Here are some points:
[-66  34  42 -21 -24  23 -21  13 -63  14  40  -2]
[ 22   9 -53  32  54  -6 -33  -2  75 -28  13 -29]
[-28 -14 -18 -16 -10  32 -26  -8 -32   0  30   1]
[ 25 -26  53  22 -16 -33  -4 -13 -45  19   5  24]
[-58  29  17 -38   2  -5  41  43 -16 -20  -8  11]
[ -4  26  -6  28  15  -7  14   0  -4   5 -10   8]
[ -18  -19  -65  -89  -49  -12   11   71  -68 -101   10   -9]
[ 23 -13  39 -12 -32   3   3  -2  -6   3  35   1]
[ -2 -26 -31 -20  -7  12 -15  19 -17  17  -3  -9]
[ 38 -37 -12  31 -55  25  25   9  79   9 -19 -10]
[ 18 -35   1 -10 -40  40   9  13  20  -4 -32  -6]
[ 45 -28   7  61 -31  21 -12   1  93  41   4 -11]
[  19   47 -103   45   83   19  -56   31   95  -26   20  -69]
[  6   9 -27 -19  -1  18  -8  17  -3  16  27 -23]
[-47  23 -37 -35  -2  17   8  62 -21  -8  -6 -49]
[ 62 -38   9  34 -16 -12  17 -26 -14  13 -63  33]
[-46 -43  -8  -3 -19  36 -32  26  39  11  70 -56]
Then 12 other points, each followed by its number:
[ 21  76  27  30  17 -10  44 -55 -18 -52 -16  17] 0
[  9 -11 -20 -14 -14  -2  -1  28   0 -25   7  -3] 1
[-84   6   7  15 -17   6  22  28  -6  -3 -24  11] 2
[ 35  59 -23  -7 -23 -27  43  -5  -2 -83  -5 -27] 3
[  92   91   75  -57  -18  -40   51 -102  -31   -9   85   25] 4
[ -2 -14 -12 -10  22   0 -25   8  14  17  -2 -13] 5
[ 40 -22  60  22  29 -37  48 -47  60  31 -18  39] 6
[  7  17   4 -19  -2  -4  11  16  28   2  33 -23] 7
[ 38 -79 -31  -5 -73  63 -96   4   3  15 -10 -35] 8
[ 18  54 -14 -20 -21 -16  28   3 -18 -55 -11   3] 9
[-72  24  -4 -37   6   6  17  49 -15 -32   1 -11] 10
[ 12 -50   9  30  19 -16 -42 -48  -8  28 -65  25] 11
Which two of these numbered points are nearest to each point below by angle, seen from the average point of the first points? Their numbers follow each, nearest first.
[  4  38   5  -3   3  -9   1   6  77  -3  72 -23] > 7 4
[ 29  21 -11  -5  35   4 -32 -18  42  22  10  -2] > 5 6
[-16 -40 -11 -41  -7   1 -14  32 -28  -7  20  -8] > 1 10
[ 33 -12 -34  -4   1 -28   5  15 -18  -3  24 -26] > 1 3
[ 30 -36   1  -2   0  16 -28 -20  17   9 -38   2] > 11 6
[-83  33   0 -46  11 -25  28  40 -43 -38   4 -15] > 10 2
[  1   7 -51  68  74  23 -61  22  70 -29   0 -53] > 5 11
[ 11 -31  -3  13   1   2 -16 -11  -7  10 -45  14] > 11 6
[ 12 -52   6 -19   8  -9 -37 -10  32  30  49  -7] > 5 6
[ 11 -24   0  12 -15  -7 -16  -3   1  15  -4   2] > 11 6
[  27  -36   10   -2   52  -26 -120  -19  -34   91  -15  -24] > 5 11
[ 30 -35 -52 -15 -27   9 -36  23 -32  27   2 -13] > 8 1
[ 25  19 -23 -47  -5 -38  14  -5 -51 -16 -17  22] > 9 1
[ 15 -13  28  67  20  -9   9 -49 -92  74 -62  38] > 11 6
[ -18   24  -38  -41  -18  -47    0   34 -103  -32  -46    2] > 9 1
[ -2 -21 -40 -28 -36  21 -42  34 -36   6  57 -36] > 8 1
[-55  29 -18 -43 -19  10  16  35 -31 -31  22   1] > 10 2
[ 47  74  39 -41 -25 -18  46 -50  -6 -16  81  36] > 4 0
[ 42  12  -9 -53  -3 -47  19  -7 -35 -27   4  21] > 9 4
[ 52 -54   1  45 -81  52   2  -2  22  43 -80  -8] > 8 11
[  7  18   9   7   7  -7  15 -13  -5 -23  -4   8] > 0 9
[ 14   5  22  39  13 -12  19 -67 -86  62 -74  34] > 11 0
[ 47 -35  22  33 -34 -34  32 -10  44 -89  34  -4] > 3 1
[  9  12  31 -17 -18   0  27 -14 -20  23  48  10] > 4 7
[-17  11   0 -34  -3 -11  16  28  52   5  49 -33] > 7 10
[-17  37  -3   1  73  17  11   1  33  37 -14   6] > 5 6
[ 52  19  30 -28 -29   1  15 -60  -7  -4  60  11] > 4 0
[-46   9   5   1  -3   6  15  12 -10   2 -16   5] > 2 10
[  6 -11  -4 -44  -9 -26 -29   8   7  -7  73 -47] > 7 4
